128 stands for zero in the data rows.
Here are some rows, each followed by its group. Groups can overlap.
(104, 99, 157, 250, 122, 110, 113, 174, 204, 151, 175, 203, 124, 168, 179, 122, 50, 178, 156, 121, 198, 128, 68, 216, 203, 174, 208, 70, 166, 233, 188, 186, 172, 184, 98, 71, 238, 128, 157, 122, 153, 131, 176, 149, 199) F
(84, 93, 151, 233, 123, 106, 115, 187, 192, 129, 186, 184, 213, 194, 172, 111, 55, 174, 185, 140, 184, 168, 117, 219, 192, 137, 198, 76, 178, 255, 195, 221, 145, 150, 119, 105, 255, 116, 163, 128, 206, 140, 195, 154, 169) F
(107, 111, 134, 116, 95, 111, 92, 106, 110, 105, 128, 104, 124, 123, 128, 140, 120, 133, 98, 146, 140, 157, 139, 116, 111, 124, 113, 136, 96, 111, 103, 102, 89, 133, 100, 107, 102, 105, 93, 93, 123, 92, 89, 92, 139) Y
(132, 134, 99, 134, 112, 158, 129, 105, 128, 153, 110, 105, 85, 53, 96, 105, 148, 112, 84, 198, 92, 82, 95, 117, 122, 133, 122, 128, 82, 128, 120, 106, 120, 72, 133, 152, 130, 122, 145, 116, 132, 123, 133, 150, 98) I
(121, 111, 128, 110, 98, 98, 108, 95, 122, 91, 134, 81, 112, 107, 116, 157, 129, 110, 111, 78, 115, 157, 171, 106, 122, 114, 106, 139, 97, 93, 87, 123, 91, 98, 119, 101, 143, 110, 128, 99, 84, 111, 109, 72, 146) X
(97, 140, 99, 128, 123, 131, 139, 114, 140, 130, 99, 99, 137, 86, 104, 140, 140, 109, 117, 146, 91, 87, 115, 116, 128, 113, 110, 122, 102, 122, 127, 102, 136, 124, 166, 165, 108, 122, 111, 122, 103, 119, 145, 140, 102) I
(106, 99, 169, 105, 116, 124, 104, 129, 157, 105, 151, 139, 159, 150, 157, 145, 95, 153, 150, 119, 148, 163, 152, 122, 134, 114, 124, 128, 105, 105, 108, 139, 84, 130, 116, 95, 148, 105, 151, 99, 105, 98, 79, 101, 161) Q
(130, 99, 175, 145, 110, 88, 119, 149, 180, 132, 169, 182, 181, 179, 184, 145, 73, 175, 147, 106, 176, 140, 89, 183, 174, 118, 183, 86, 160, 134, 117, 158, 104, 123, 78, 105, 114, 110, 134, 105, 118, 136, 124, 126, 166) G
(140, 93, 169, 192, 122, 117, 112, 190, 175, 130, 192, 180, 133, 174, 178, 134, 86, 178, 139, 122, 171, 157, 87, 208, 180, 166, 206, 84, 163, 198, 163, 187, 161, 163, 69, 114, 192, 134, 175, 122, 153, 133, 139, 142, 176) F
(157, 151, 93, 134, 131, 186, 152, 116, 93, 167, 93, 108, 114, 121, 107, 82, 159, 83, 102, 132, 97, 82, 157, 123, 47, 104, 105, 178, 123, 116, 171, 104, 159, 117, 139, 162, 87, 151, 151, 163, 152, 149, 150, 161, 88) N
(87, 111, 128, 99, 90, 114, 98, 88, 110, 105, 122, 85, 102, 146, 116, 145, 114, 118, 141, 135, 108, 145, 191, 101, 134, 90, 89, 109, 98, 134, 85, 135, 87, 160, 103, 104, 135, 105, 58, 93, 122, 105, 102, 75, 120) X
(144, 140, 87, 134, 117, 136, 137, 128, 122, 144, 110, 123, 91, 89, 103, 151, 141, 108, 109, 104, 90, 87, 103, 119, 105, 84, 95, 115, 103, 134, 134, 110, 138, 64, 147, 158, 100, 134, 116, 116, 94, 121, 126, 141, 95) I
(107, 140, 105, 128, 121, 104, 136, 101, 87, 142, 75, 115, 117, 77, 96, 99, 147, 97, 90, 185, 125, 87, 85, 126, 117, 101, 107, 136, 87, 122, 138, 98, 130, 122, 140, 171, 139, 105, 128, 122, 122, 119, 122, 151, 103) I
(108, 99, 175, 186, 124, 151, 112, 176, 180, 135, 180, 181, 116, 171, 176, 111, 86, 182, 149, 118, 206, 145, 102, 184, 169, 135, 197, 75, 153, 134, 156, 208, 97, 93, 88, 98, 124, 122, 198, 122, 132, 130, 123, 134, 182) F
(119, 105, 169, 169, 127, 110, 110, 168, 204, 106, 175, 171, 166, 169, 176, 87, 86, 179, 163, 93, 182, 134, 104, 184, 157, 121, 175, 72, 177, 140, 127, 164, 118, 143, 107, 63, 139, 110, 151, 122, 149, 133, 113, 134, 168) F
(159, 116, 87, 134, 109, 95, 114, 85, 105, 102, 116, 90, 148, 113, 94, 105, 122, 89, 83, 164, 118, 122, 111, 105, 117, 78, 96, 130, 77, 122, 114, 91, 147, 112, 114, 145, 119, 93, 111, 93, 51, 108, 124, 115, 101) X
(152, 99, 157, 203, 110, 73, 116, 179, 192, 119, 192, 189, 143, 176, 170, 93, 75, 180, 138, 145, 185, 168, 90, 226, 198, 115, 205, 95, 165, 215, 165, 170, 136, 130, 80, 126, 181, 134, 227, 128, 172, 137, 130, 142, 175) F
(155, 105, 128, 110, 114, 141, 100, 74, 128, 111, 128, 94, 129, 120, 109, 134, 137, 114, 131, 112, 106, 163, 155, 108, 128, 100, 112, 101, 93, 140, 100, 107, 116, 162, 100, 95, 145, 76, 76, 122, 82, 93, 93, 71, 137) X
(116, 163, 99, 128, 127, 129, 158, 114, 87, 122, 93, 114, 107, 95, 112, 145, 147, 89, 96, 162, 117, 99, 98, 116, 99, 153, 107, 128, 116, 128, 153, 102, 156, 144, 119, 151, 116, 128, 128, 145, 137, 132, 157, 154, 87) N
(107, 163, 99, 145, 129, 185, 149, 111, 99, 177, 93, 109, 104, 103, 107, 105, 162, 94, 110, 137, 105, 82, 123, 126, 117, 148, 107, 170, 144, 140, 145, 103, 156, 122, 141, 135, 128, 140, 93, 157, 125, 140, 160, 161, 97) N
(98, 93, 163, 192, 113, 102, 116, 165, 198, 119, 186, 191, 160, 175, 177, 140, 83, 176, 156, 116, 163, 157, 85, 179, 180, 149, 202, 94, 163, 134, 149, 184, 113, 99, 119, 121, 120, 122, 186, 116, 156, 125, 91, 139, 189) F
(166, 111, 146, 110, 98, 123, 102, 88, 128, 102, 128, 100, 82, 148, 129, 157, 119, 129, 143, 101, 103, 168, 150, 109, 117, 56, 109, 124, 110, 157, 111, 114, 100, 111, 105, 106, 143, 105, 116, 93, 122, 106, 108, 81, 118) Y
(111, 99, 169, 157, 119, 93, 107, 161, 180, 98, 175, 165, 133, 180, 181, 157, 81, 184, 134, 92, 186, 140, 85, 172, 145, 113, 173, 96, 151, 116, 132, 190, 120, 164, 80, 134, 103, 122, 169, 122, 165, 112, 127, 128, 171) G
(166, 174, 93, 105, 164, 101, 184, 136, 99, 186, 105, 111, 97, 108, 103, 93, 174, 112, 62, 158, 79, 111, 180, 118, 76, 152, 111, 173, 179, 140, 146, 104, 173, 142, 153, 110, 84, 157, 111, 180, 138, 162, 180, 163, 100) D
(63, 111, 116, 122, 108, 92, 109, 100, 128, 96, 122, 76, 134, 116, 89, 198, 157, 92, 109, 133, 129, 151, 156, 111, 134, 132, 109, 136, 115, 134, 120, 101, 89, 161, 111, 51, 119, 105, 87, 99, 81, 97, 116, 84, 138) X
(125, 93, 186, 134, 121, 112, 106, 158, 163, 111, 169, 145, 108, 158, 180, 163, 109, 173, 159, 70, 166, 168, 86, 148, 180, 141, 183, 80, 141, 122, 122, 162, 105, 180, 78, 100, 121, 122, 145, 128, 168, 131, 85, 126, 172) G
(124, 169, 105, 122, 152, 162, 168, 114, 110, 168, 110, 132, 141, 115, 112, 76, 171, 108, 108, 107, 103, 93, 139, 133, 140, 111, 97, 155, 144, 99, 185, 117, 152, 147, 147, 166, 138, 163, 157, 151, 139, 154, 138, 166, 87) D
(94, 105, 169, 110, 122, 120, 105, 136, 116, 137, 151, 127, 196, 163, 157, 151, 125, 153, 164, 120, 130, 163, 131, 108, 99, 106, 111, 114, 126, 128, 84, 129, 99, 113, 120, 93, 172, 116, 157, 105, 109, 101, 91, 101, 148) Q
(117, 105, 157, 99, 111, 111, 96, 121, 140, 120, 128, 121, 95, 116, 137, 180, 125, 153, 133, 88, 136, 163, 161, 109, 157, 124, 95, 130, 135, 87, 113, 123, 91, 110, 104, 102, 133, 99, 169, 105, 120, 94, 84, 91, 133) Y
(191, 186, 99, 116, 185, 152, 188, 148, 105, 195, 99, 130, 173, 137, 98, 58, 188, 106, 113, 142, 80, 105, 144, 114, 93, 138, 130, 204, 181, 151, 156, 104, 178, 150, 195, 93, 87, 192, 140, 192, 184, 161, 184, 174, 110) K
(104, 163, 105, 122, 137, 154, 162, 136, 110, 157, 93, 123, 148, 85, 107, 93, 163, 88, 73, 144, 108, 111, 103, 122, 105, 106, 119, 147, 135, 111, 143, 98, 168, 100, 142, 148, 144, 163, 140, 169, 120, 158, 148, 159, 106) N
(175, 174, 93, 116, 170, 157, 185, 127, 93, 149, 99, 126, 63, 112, 103, 128, 186, 101, 69, 169, 99, 99, 173, 151, 140, 196, 109, 159, 168, 151, 152, 103, 178, 141, 169, 129, 97, 175, 157, 180, 150, 172, 183, 160, 89) D
(118, 111, 134, 105, 106, 108, 103, 102, 110, 92, 134, 110, 116, 145, 107, 145, 118, 124, 115, 142, 121, 168, 160, 107, 105, 101, 104, 128, 103, 111, 86, 116, 103, 76, 126, 102, 128, 99, 140, 93, 98, 103, 113, 79, 108) Y
(96, 105, 175, 116, 100, 128, 110, 137, 145, 82, 157, 144, 131, 171, 163, 128, 105, 154, 161, 95, 156, 157, 94, 117, 122, 86, 141, 119, 146, 122, 81, 161, 88, 159, 116, 58, 135, 87, 151, 111, 80, 100, 90, 105, 172) Q
(90, 93, 169, 169, 114, 76, 112, 137, 186, 112, 180, 187, 136, 167, 178, 140, 77, 190, 181, 120, 165, 157, 107, 184, 186, 150, 196, 71, 164, 174, 125, 181, 110, 115, 119, 106, 142, 140, 122, 134, 161, 139, 120, 135, 173) F
(132, 105, 151, 105, 104, 160, 89, 112, 110, 113, 128, 93, 135, 129, 135, 186, 129, 119, 130, 120, 123, 157, 151, 120, 99, 141, 105, 119, 125, 87, 84, 110, 99, 150, 96, 112, 135, 93, 116, 105, 128, 103, 92, 80, 134) Y
(128, 116, 99, 128, 118, 133, 123, 77, 110, 103, 105, 103, 127, 93, 100, 186, 129, 94, 105, 199, 110, 122, 122, 108, 122, 119, 116, 150, 93, 163, 100, 90, 117, 81, 123, 108, 87, 99, 93, 105, 105, 106, 141, 120, 100) I
(116, 163, 87, 128, 130, 165, 157, 151, 99, 151, 87, 129, 59, 78, 105, 151, 166, 101, 101, 144, 120, 93, 129, 114, 111, 181, 105, 159, 128, 93, 145, 104, 170, 167, 148, 188, 91, 151, 140, 174, 116, 159, 168, 156, 79) N
(112, 99, 175, 128, 108, 97, 108, 156, 151, 107, 163, 170, 185, 148, 176, 116, 108, 168, 184, 130, 173, 151, 88, 154, 151, 119, 166, 72, 148, 145, 120, 175, 93, 98, 124, 117, 152, 134, 180, 134, 118, 116, 97, 120, 172) G
(116, 99, 169, 169, 119, 141, 110, 156, 192, 129, 204, 191, 193, 151, 182, 122, 74, 191, 184, 118, 181, 163, 79, 179, 180, 140, 175, 90, 140, 111, 161, 185, 98, 158, 128, 97, 105, 128, 151, 128, 190, 136, 122, 134, 178) F
(101, 105, 169, 99, 101, 89, 96, 139, 99, 101, 128, 125, 161, 131, 142, 145, 115, 139, 190, 117, 119, 163, 121, 105, 134, 89, 106, 108, 116, 140, 122, 143, 112, 90, 93, 111, 113, 116, 116, 105, 131, 103, 83, 96, 166) Y
(102, 87, 163, 192, 114, 103, 120, 191, 186, 117, 175, 185, 174, 186, 176, 116, 78, 185, 145, 122, 184, 157, 67, 185, 157, 110, 186, 81, 168, 145, 163, 176, 136, 93, 116, 120, 141, 122, 169, 116, 156, 136, 109, 144, 181) F
(97, 105, 163, 99, 103, 191, 111, 146, 140, 98, 169, 161, 98, 156, 167, 105, 122, 162, 129, 106, 162, 145, 128, 135, 111, 145, 155, 100, 146, 116, 92, 139, 79, 129, 116, 98, 114, 99, 140, 122, 121, 110, 101, 107, 151) Q
(115, 93, 157, 233, 113, 138, 119, 176, 186, 128, 192, 180, 214, 155, 175, 116, 82, 186, 143, 163, 186, 151, 102, 212, 180, 100, 203, 79, 159, 215, 175, 214, 154, 93, 116, 90, 211, 116, 151, 122, 175, 139, 141, 154, 156) F
(190, 198, 111, 122, 244, 179, 202, 148, 116, 188, 140, 135, 106, 136, 90, 87, 180, 124, 121, 65, 93, 99, 164, 120, 111, 212, 153, 187, 177, 151, 180, 85, 159, 142, 210, 157, 78, 244, 157, 209, 172, 215, 209, 185, 104) K
(120, 128, 93, 139, 124, 176, 122, 85, 122, 123, 99, 121, 127, 82, 104, 111, 124, 107, 136, 182, 105, 111, 110, 120, 93, 82, 99, 134, 74, 134, 122, 113, 113, 97, 126, 150, 126, 87, 128, 99, 85, 114, 115, 137, 93) I
(136, 105, 169, 110, 112, 145, 94, 135, 116, 85, 140, 140, 120, 143, 158, 186, 100, 146, 152, 116, 153, 151, 122, 99, 128, 111, 128, 125, 136, 151, 79, 137, 113, 118, 103, 141, 116, 105, 116, 105, 86, 90, 84, 98, 165) Q
(78, 111, 163, 105, 103, 126, 97, 116, 75, 118, 128, 115, 145, 139, 152, 116, 111, 146, 193, 99, 149, 157, 140, 93, 151, 171, 109, 116, 141, 76, 96, 135, 103, 118, 100, 76, 143, 110, 134, 93, 117, 102, 101, 98, 140) Y
(101, 163, 99, 128, 147, 179, 161, 131, 87, 164, 105, 110, 124, 96, 100, 87, 164, 90, 106, 125, 94, 82, 159, 128, 111, 137, 114, 155, 141, 128, 134, 108, 166, 146, 147, 159, 121, 157, 134, 157, 143, 147, 166, 163, 126) N
(145, 134, 93, 128, 122, 120, 138, 111, 99, 163, 81, 117, 116, 86, 104, 140, 132, 110, 89, 151, 122, 93, 92, 106, 134, 101, 106, 104, 74, 87, 129, 102, 133, 144, 128, 148, 137, 128, 116, 134, 124, 114, 131, 147, 102) I
(127, 163, 99, 134, 132, 93, 159, 133, 105, 115, 105, 141, 142, 90, 98, 105, 163, 103, 73, 151, 95, 87, 159, 131, 105, 187, 100, 128, 126, 122, 126, 107, 142, 71, 140, 158, 118, 157, 111, 151, 143, 154, 160, 162, 83) N
(226, 186, 116, 122, 187, 81, 189, 135, 116, 175, 105, 128, 105, 132, 98, 64, 171, 102, 112, 152, 74, 87, 185, 113, 53, 208, 143, 179, 146, 122, 196, 114, 177, 119, 184, 128, 89, 175, 169, 186, 187, 206, 201, 168, 109) K
(112, 128, 93, 139, 113, 132, 113, 83, 110, 137, 105, 99, 92, 91, 103, 122, 142, 93, 110, 184, 110, 111, 100, 117, 93, 115, 107, 128, 81, 151, 117, 108, 148, 83, 118, 159, 116, 105, 111, 105, 86, 117, 134, 127, 112) I
(125, 111, 140, 105, 108, 131, 98, 99, 140, 116, 110, 110, 114, 123, 118, 105, 116, 118, 152, 137, 127, 163, 134, 113, 151, 95, 105, 126, 119, 122, 83, 112, 102, 78, 115, 104, 133, 110, 128, 99, 97, 101, 88, 75, 125) Y
(119, 99, 175, 151, 116, 121, 111, 184, 175, 113, 163, 185, 153, 184, 181, 111, 105, 184, 117, 79, 170, 145, 74, 157, 140, 153, 181, 83, 155, 134, 98, 185, 86, 116, 106, 108, 103, 110, 175, 116, 121, 123, 103, 122, 163) G
(83, 140, 99, 122, 129, 139, 133, 88, 110, 148, 99, 102, 108, 103, 111, 122, 147, 81, 92, 157, 96, 93, 99, 105, 140, 65, 115, 132, 116, 145, 148, 103, 138, 115, 154, 158, 106, 122, 140, 128, 120, 121, 168, 141, 102) I
(91, 116, 134, 93, 101, 63, 102, 83, 110, 91, 128, 72, 137, 113, 119, 157, 129, 118, 119, 152, 145, 157, 149, 109, 117, 94, 109, 130, 103, 134, 83, 93, 118, 115, 86, 98, 134, 87, 76, 99, 113, 89, 85, 69, 132) Y
(134, 105, 157, 93, 96, 100, 93, 143, 93, 107, 145, 115, 137, 156, 149, 203, 117, 156, 143, 109, 137, 174, 155, 101, 140, 82, 116, 126, 138, 99, 77, 121, 95, 123, 150, 107, 132, 99, 111, 111, 144, 103, 92, 96, 181) Y
(142, 105, 169, 128, 116, 134, 112, 151, 175, 137, 163, 163, 197, 167, 177, 157, 84, 160, 175, 91, 167, 163, 92, 148, 151, 135, 165, 105, 141, 93, 146, 149, 115, 118, 108, 121, 131, 122, 163, 105, 143, 115, 95, 125, 149) G
(183, 157, 99, 139, 138, 120, 163, 117, 128, 151, 93, 115, 136, 122, 104, 99, 162, 105, 108, 147, 101, 76, 154, 132, 105, 109, 130, 158, 110, 58, 135, 91, 188, 151, 120, 148, 147, 134, 157, 169, 120, 141, 160, 157, 86) N
(175, 174, 105, 122, 167, 144, 172, 142, 110, 181, 70, 138, 145, 131, 111, 111, 166, 93, 89, 142, 102, 99, 157, 128, 99, 145, 117, 175, 173, 145, 162, 106, 177, 137, 144, 160, 92, 169, 140, 169, 153, 167, 169, 159, 102) D
(131, 105, 157, 105, 105, 82, 94, 125, 140, 96, 140, 149, 133, 155, 151, 82, 113, 148, 143, 90, 134, 186, 160, 105, 157, 108, 117, 137, 99, 128, 103, 150, 105, 138, 95, 97, 132, 122, 151, 99, 139, 97, 94, 90, 160) Y
(129, 105, 169, 99, 103, 94, 95, 136, 99, 113, 140, 140, 156, 163, 150, 151, 115, 134, 105, 121, 134, 151, 112, 100, 140, 111, 98, 131, 108, 105, 88, 143, 104, 102, 104, 101, 151, 99, 111, 105, 98, 93, 106, 95, 145) Y
(122, 99, 146, 93, 104, 94, 88, 100, 93, 98, 140, 105, 114, 128, 131, 163, 116, 123, 156, 126, 133, 157, 139, 105, 134, 97, 99, 128, 114, 128, 85, 127, 106, 105, 92, 98, 138, 105, 93, 99, 117, 101, 79, 84, 137) Y
(176, 174, 105, 116, 181, 184, 179, 173, 116, 186, 99, 140, 101, 113, 98, 76, 172, 99, 100, 161, 98, 87, 192, 120, 99, 166, 107, 190, 177, 122, 146, 103, 157, 143, 174, 170, 108, 186, 128, 180, 179, 175, 180, 172, 100) D
(193, 169, 93, 122, 148, 131, 166, 143, 134, 198, 99, 115, 137, 98, 101, 76, 171, 103, 71, 128, 103, 93, 151, 116, 122, 112, 112, 169, 131, 140, 144, 107, 147, 191, 147, 134, 118, 169, 116, 163, 173, 172, 144, 156, 96) D
(135, 111, 163, 105, 103, 81, 94, 116, 105, 109, 140, 101, 88, 128, 142, 105, 111, 128, 138, 130, 120, 151, 138, 97, 117, 133, 100, 126, 146, 111, 89, 136, 72, 118, 106, 136, 134, 93, 116, 105, 135, 104, 86, 86, 144) Y
(71, 105, 128, 93, 98, 122, 97, 102, 116, 89, 122, 108, 181, 125, 127, 180, 106, 121, 176, 162, 119, 157, 152, 89, 122, 131, 106, 117, 92, 116, 122, 122, 93, 119, 113, 103, 105, 122, 111, 99, 89, 89, 92, 82, 154) Y
(110, 111, 99, 110, 108, 151, 109, 79, 116, 81, 122, 93, 86, 144, 93, 157, 123, 101, 109, 156, 109, 145, 111, 117, 111, 126, 108, 137, 124, 174, 96, 105, 126, 124, 121, 52, 169, 99, 76, 99, 92, 88, 111, 93, 127) X
(128, 105, 169, 105, 109, 141, 108, 160, 116, 100, 151, 129, 143, 156, 165, 111, 103, 160, 155, 104, 157, 151, 84, 123, 93, 96, 140, 117, 132, 111, 114, 133, 77, 131, 126, 113, 109, 110, 111, 99, 119, 100, 87, 110, 161) Q
(135, 111, 93, 128, 104, 124, 108, 84, 110, 97, 105, 91, 132, 108, 92, 169, 140, 97, 97, 164, 118, 140, 114, 105, 111, 73, 112, 120, 89, 151, 113, 111, 137, 98, 100, 138, 122, 99, 105, 93, 98, 94, 114, 97, 121) X
(171, 203, 105, 128, 240, 163, 210, 145, 140, 195, 140, 150, 98, 134, 89, 82, 168, 134, 103, 57, 116, 105, 155, 111, 88, 213, 130, 189, 202, 111, 165, 101, 158, 215, 218, 142, 103, 221, 157, 209, 189, 228, 193, 175, 112) K
(112, 116, 99, 122, 109, 124, 119, 53, 110, 68, 128, 89, 152, 110, 92, 99, 129, 107, 164, 165, 121, 145, 122, 106, 134, 87, 91, 146, 76, 99, 89, 125, 136, 99, 114, 121, 112, 122, 64, 81, 115, 108, 121, 112, 111) X
(115, 157, 99, 139, 127, 191, 146, 113, 75, 138, 93, 92, 88, 104, 104, 157, 160, 90, 125, 130, 113, 93, 122, 111, 134, 184, 106, 148, 134, 140, 130, 123, 145, 118, 136, 129, 146, 157, 87, 145, 154, 138, 154, 155, 88) N
(124, 105, 134, 93, 93, 128, 94, 92, 116, 80, 134, 94, 106, 133, 108, 186, 138, 121, 142, 155, 120, 163, 156, 110, 117, 110, 114, 132, 108, 111, 92, 119, 124, 154, 103, 82, 108, 99, 93, 99, 83, 101, 113, 65, 126) X
Which 3 groups are nearest to each row below, nearest first, going by the average distance to the group's rows?
(143, 105, 163, 105, 113, 110, 97, 129, 105, 91, 140, 127, 99, 144, 164, 180, 125, 152, 136, 103, 159, 163, 124, 103, 134, 91, 118, 97, 142, 81, 104, 151, 90, 84, 124, 135, 142, 116, 145, 116, 138, 100, 105, 108, 160) -> Q Y G
(177, 174, 99, 116, 178, 136, 178, 134, 110, 176, 99, 154, 87, 137, 105, 116, 180, 100, 122, 139, 87, 99, 150, 113, 128, 162, 111, 170, 158, 134, 151, 108, 151, 142, 178, 118, 118, 175, 145, 186, 154, 167, 159, 171, 104) -> D N K
(154, 140, 87, 134, 109, 150, 127, 124, 116, 132, 110, 84, 123, 104, 110, 134, 137, 98, 136, 145, 100, 93, 102, 125, 117, 149, 100, 133, 98, 122, 135, 139, 152, 112, 124, 201, 109, 116, 111, 122, 111, 127, 149, 136, 91) -> I N X
Which 2 groups are nearest to each row below, nearest first, going by the average distance to the group's rows?
(137, 99, 163, 105, 119, 104, 107, 147, 175, 95, 169, 128, 131, 189, 170, 128, 118, 166, 137, 85, 145, 145, 129, 132, 111, 144, 162, 92, 122, 76, 112, 161, 101, 134, 104, 112, 155, 122, 140, 116, 146, 116, 78, 121, 168) -> Q G
(91, 93, 163, 116, 114, 90, 104, 159, 140, 141, 163, 143, 156, 161, 176, 93, 127, 169, 115, 110, 164, 145, 98, 124, 169, 149, 145, 75, 119, 122, 95, 136, 93, 142, 83, 109, 159, 122, 151, 116, 112, 108, 114, 116, 156) -> G Q
Which 2 groups are nearest to each row below, nearest first, going by the distance to the centre of the group?
(111, 111, 175, 99, 114, 75, 107, 137, 151, 105, 151, 136, 143, 149, 161, 111, 95, 168, 182, 97, 146, 151, 110, 106, 134, 138, 124, 99, 153, 93, 106, 145, 111, 173, 111, 159, 150, 116, 163, 93, 107, 90, 91, 105, 154) -> Q G
Which 3 groups are nearest to each row below, nearest first, going by the distance to the group's nearest row?
(100, 105, 175, 105, 104, 127, 115, 135, 175, 105, 157, 175, 89, 183, 178, 134, 97, 175, 146, 104, 173, 128, 80, 142, 134, 155, 153, 92, 160, 128, 119, 173, 94, 117, 114, 102, 176, 134, 140, 122, 147, 119, 95, 110, 170) -> Q G F
(113, 111, 99, 122, 110, 177, 114, 64, 105, 78, 105, 99, 118, 95, 91, 192, 130, 112, 134, 151, 109, 140, 143, 124, 105, 128, 99, 132, 93, 140, 96, 86, 109, 133, 118, 115, 132, 105, 134, 93, 80, 107, 112, 89, 109) -> X I Y
(156, 105, 151, 99, 107, 111, 93, 129, 122, 105, 145, 122, 117, 135, 156, 134, 127, 158, 141, 111, 136, 157, 152, 101, 140, 125, 120, 107, 130, 122, 109, 145, 116, 147, 117, 100, 128, 110, 105, 116, 117, 108, 96, 101, 163) -> Y Q X
Which 3 groups are nearest to each row below, nearest first, going by the distance to the centre of the group?
(158, 151, 93, 128, 126, 172, 147, 123, 116, 116, 105, 93, 148, 101, 102, 145, 137, 104, 102, 191, 126, 87, 120, 123, 122, 115, 116, 140, 122, 163, 130, 101, 145, 112, 161, 142, 157, 122, 140, 128, 127, 130, 128, 148, 103) -> I N D
(132, 105, 128, 105, 107, 77, 97, 69, 105, 105, 122, 90, 126, 128, 103, 169, 128, 112, 159, 181, 97, 180, 103, 103, 145, 72, 110, 139, 112, 134, 94, 91, 96, 107, 102, 89, 102, 105, 128, 93, 73, 107, 96, 70, 109) -> X Y I
(137, 145, 93, 145, 124, 143, 142, 136, 122, 126, 93, 96, 124, 86, 96, 140, 145, 112, 79, 157, 108, 99, 128, 114, 93, 139, 105, 145, 102, 111, 144, 110, 168, 90, 170, 153, 130, 116, 64, 134, 126, 135, 149, 153, 103) -> N I D
(100, 128, 99, 122, 115, 144, 119, 97, 99, 104, 105, 104, 55, 88, 103, 116, 128, 111, 139, 157, 103, 105, 114, 128, 134, 119, 110, 136, 85, 128, 125, 126, 116, 73, 154, 160, 129, 93, 93, 105, 91, 96, 143, 125, 106) -> I X N
(127, 93, 163, 99, 109, 104, 105, 142, 151, 112, 151, 141, 130, 170, 166, 157, 102, 159, 140, 117, 150, 168, 158, 122, 128, 128, 149, 105, 132, 105, 108, 125, 88, 149, 118, 115, 99, 105, 204, 105, 144, 109, 98, 107, 168) -> Q G Y
(113, 93, 169, 186, 116, 120, 120, 161, 175, 95, 192, 190, 136, 157, 176, 116, 80, 178, 116, 58, 195, 145, 98, 205, 186, 121, 202, 75, 163, 128, 154, 165, 114, 118, 119, 150, 120, 116, 157, 128, 178, 126, 128, 139, 186) -> F G Q
(99, 169, 93, 128, 161, 152, 171, 123, 105, 160, 105, 107, 116, 143, 107, 87, 169, 88, 85, 117, 86, 82, 157, 128, 111, 114, 118, 144, 148, 99, 161, 116, 171, 146, 150, 134, 118, 169, 180, 174, 133, 164, 188, 170, 97) -> N D K
